[  8.13 -17.63   3.12  16.72] ⇒ 8.13

[[ 15.1  15.8  15.7  15.1  17.6  16.8]
 [ 10.7 -15.2  14.1  12.0  14.1  14.0]] ⇒ 14.1

[   1.9 -111.0  144.7  -52.8] ⇒ 1.9

[  -1.29 -137.02  -73.65   53.15   37.05  135.76] ⇒ -73.65

[[ 2.0  0.9 -0.5  0.5]
 [ 0.4  1.6 -0.1  1.8]
 [-2.0 -0.1  1.4 -0.1]] ⇒ -2.0

[[-0.8  0.2  0.2  0.1]
 [ 1.1  0.1  0.2  0.1]
 [-1.6  0.2  0.1  0.1]] ⇒ -1.6

[ 0.07 -0.05  0.09 -0.10  0.13 -0.05] ⇒ 0.09

[[  71.22   87.78  -30.45   22.99]
 [ 119.21   81.67  157.39 -122.84]
 [  94.89   86.55   62.21  -42.30]] ⇒ 94.89
---
[[5933 4490 8271 7098 5466 3580]
 [5700 4038 9314 7663 4410 2532]
 [5847 5196 8900 7678 4404 3323]
 [5958 5150 9023 7481 5343 3401]
 [5705 4676 7896 6737 5032 4299]
 [5918 5572 7742 6897 5230 4660]
 [6041 5725 7939 6696 6265 4847]
 [5759 4953 6814 5730 6355 5789]
 [5524 4309 9024 7436 3947 3119]
 [6265 5143 7096 6523 6766 4754]] ==> 5524

[[  46   26 -403 -398   39  381   26   25  -15   29   27   47  177 -401]
 [ 516  506 -545 -538  518  581  506  500  442  507  502  523  573 -542]
 [-234 -208  550  543 -226 -632 -209 -206 -145 -213 -209 -237 -398  547]
 [  76   56 -394 -390   69  377   57   56   16   60   57   76  196 -393]
 [-301 -292  313  309 -300 -395 -292 -289 -252 -293 -290 -304 -354  311]
 [-491 -506   59   57 -503 -155 -505 -500 -489 -503 -501 -499 -394   58]
 [ -11   38  766  758    9 -829   36   36  119   29   33   -9 -320  763]
 [ 734  733 -550 -542  742  609  733  724  664  732  727  745  733 -546]] ==> -11

[[46 43 46 48 42 60 34 44 43 23 62 58 53 56 35 56]
 [31 35 40 41 38 34 42 48 39 55 31 52 24 30 62 46]
 [35 36 35 34 29 46 37 29 31 48 55 37 37 43 56 31]
 [48 54 36 38 45 35 52 37 48 68 38 23 49 34 41 40]
 [42 51 43 36 43 25 56 31 40 57 41 24 50 27 48 36]
 [45 51 23 52 32 44 44 43 33 38 58 24 41 45 16 12]
 [56 60 76 26 60 36 56 25 57 49 43 37 56 42 48 79]
 [44 49 34 48 39 49 54 49 37 93 33 50 49 42 26 37]
 [46 44 57 28 55 44 45 22 50 41 56 28 43 43 56 67]] ==> 44

[[4536 6113 6101 7094 5471 8475 7428 6306]
 [6875 6975 6820 6893 7258 6482 7070 6455]
 [7655 7549 6409 6853 9269 4489 8145 3928]
 [3757 5538 5690 7013 5471 7905 7428 6752]
 [4276 6256 6101 7375 5025 9329 7736 5712]
 [5836 6975 6717 7254 6142 8475 7531 5563]
 [7395 7406 6717 6933 8152 5912 7582 4969]
 [4276 5107 4971 6371 7929 3350 7633 7049]
 [2977 5107 5279 7054 5025 7905 7633 6900]
 [6616 6831 6717 6933 6588 7051 7019 6603]
 [6875 7118 6922 7054 6812 7336 7224 5860]] ==> 6616

[[5917 5666 6380 6453 6396 5602 7329 5139 7590 6784 6491 5896]
 [5787 6203 6405 6281 5691 5915 7543 5588 7876 6726 7220 5982]
 [5744 3803 6520 5222 6262 3284 7216 2669 7080 6160 5007 4296]
 [6833 6855 6000 7906 6913 7948 5781 7408 5942 6801 7002 8295]
 [5986 5011 6543 6231 6369 4910 7138 4466 7399 6390 5863 5425]
 [6131 5234 5083 6933 6821 6356 5974 5209 5744 6600 5889 7229]
 [5988 6582 6675 5735 5007 6028 7276 5789 7252 6433 7418 6026]
 [7014 6609 6263 7821 6550 7863 5476 6943 5390 6656 6981 8462]
 [6071 5206 6675 6191 6425 5082 6986 4685 7140 6427 5870 5464]
 [6107 8115 6959 4836 2261 7432 7906 6119 6898 6612 9887 7274]
 [6155 5862 5342 6873 7855 6146 6429 6453 6737 6657 5588 6300]
 [7103 5368 6100 6814 6696 6499 5094 5292 4272 6324 5826 7656]] ==> 6155
